(in the rows, 128 means zero)
Families of rows that turns and mirrors carry onto each other, the same ones carrying the whole set onto itself: the rest of each named row's family, in list order:
5 families of 8 rows:
z70: [148 118 141 147 135 111 111 135  84 140 142]
z964: [161 110 158 132 146 149 126 137 131 138 155]
z976: [133 124 108 156 136  94 123 148 149 113 116]
z47: [124 117 152 152 124 140  91 118 138 129 148]
z197: [137  92 114 141 155 114 122 112 148 123 139]
z9: [157 110 164 125 143 138 121 146 120 139 157]
z93: [132 130 117 152 132  85 101 140 135 124 107]
z42: [150 154 150 144 128 108 111 171 122 132 126]
z50: [155 148 160 143 124 120 105 166 119 137 124]
z929: [146 111 142 142 150 117 103 154 180 138 133]
z108: [146 123 137 144 142 120 116 124  88 121 151]
z440: [117 123 160 142 119 126 112 119 151 121 137]
z793: [141 125 128 141 125 129 110 124  90 121 140]
z145: [155 109 173 127 148 138 115 138 131 132 155]
z897: [151 156 154 140 122 109 112 157 116 135 133]
z295: [162 110 158 128 140 134 124 141 122 145 163]
z727: [142  83 121 145 157 126 114 121 150 127 130]
z2: [180 118 111 142 153 102 119 159 132 133 128]
z72: [158 110 165 135 135 137 102 136 119 148 156]
z34: [136 131 102 156 131  97 111 141 136 128 108]
z412: [129 124 115 164 132  97 101 144 146 116 109]
z378: [143 116 133 145 139 120 114 151 183 121 130]
z889: [150 148 148 145 124 113 117 176 124 139 126]
z205: [183 126 121 145 150 107 127 158 123 140 127]
z738: [145 124 130 150 122 114 122 133  87 124 140]
z159: [147  93 124 151 145 136 107 117 156 117 144]
z696: [147 116 139 141 137 113 110 155 177 140 113]
z984: [134 127 110 163 133  94 105 135 146 122 111]
z19: [174 117 115 141 160 108 114 159 115 140 126]
z373: [151 116 147 143 153 105 115 153 176 140 122]
z464: [175 111 106 142 149 105 120 163 128 131 126]
z824: [116 123 166 150 123 125 105 122 139 130 148]
z730: [144 141 149 141 127  95 117 167 110 144 128]
z268: [166 118 121 140 149  91 133 168 129 133 124]
z293: [108 113 155 141 130 128  99 120 142 121 137]
z717: [141  83 124 142 147 123 114 110 144 129 140]
z202: [142  86 126 147 149 117 107 109 143 122 146]
z878: [145 114 142 143 143 117 109 147 181 144 127]
z871: [112 118 163 146 122 130 108 122 135 128 139]
z564: [146 123 131 144 132 116 117 134  85 117 140]

Same family as z730: z70, z976, z47, z72, z378, z159, z268
Same family as z205: z108, z145, z897, z727, z34, z696, z293
Same family as z717: z9, z42, z2, z984, z878, z871, z564

Families of rows that turns and mirrors carry onto each other, the same ones carrying the whole set onto itself: the rest of each named row's family, in list order:
4 families of 5 rows:
z719: [126 166 136 108 115 141 137 120]
z206: [102 128 145 129 102 135 148 122]
z446: [140 157 103 117 141 101 134 139]
z810: [132 165 140 119 124 115 122 124]
z718: [135 158 102 137 135 100 133 116]
z183: [120 168 140 129 116 123 132 114]
z377: [128 140  85 104 135 126 160 145]
z249: [125 124  84 136 135 102 151 131]
z808: [102 106 110 127 114 125 165 140]
z952: [112 132 138 106 105 149 151 128]
z470: [113 129 154 117 105 128 135 129]
z825: [110 119 140 138 104 126 139 113]
z755: [110 101 124 115 112 124 154 145]
z684: [137 172 104 107 134 126 142 131]
z251: [109 101 108 136 115 118 156 128]
z806: [126 120  92 115 134 108 153 153]
z356: [121 134  83 127 137 107 160 143]
z562: [124 154 136 139 117 115 126 104]
z928: [131 171 102 129 137 106 140 126]
z599: [112 116 107 104 116 141 165 144]

Same family as z249: z718, z825, z251, z562
Same family as z206: z183, z808, z356, z928

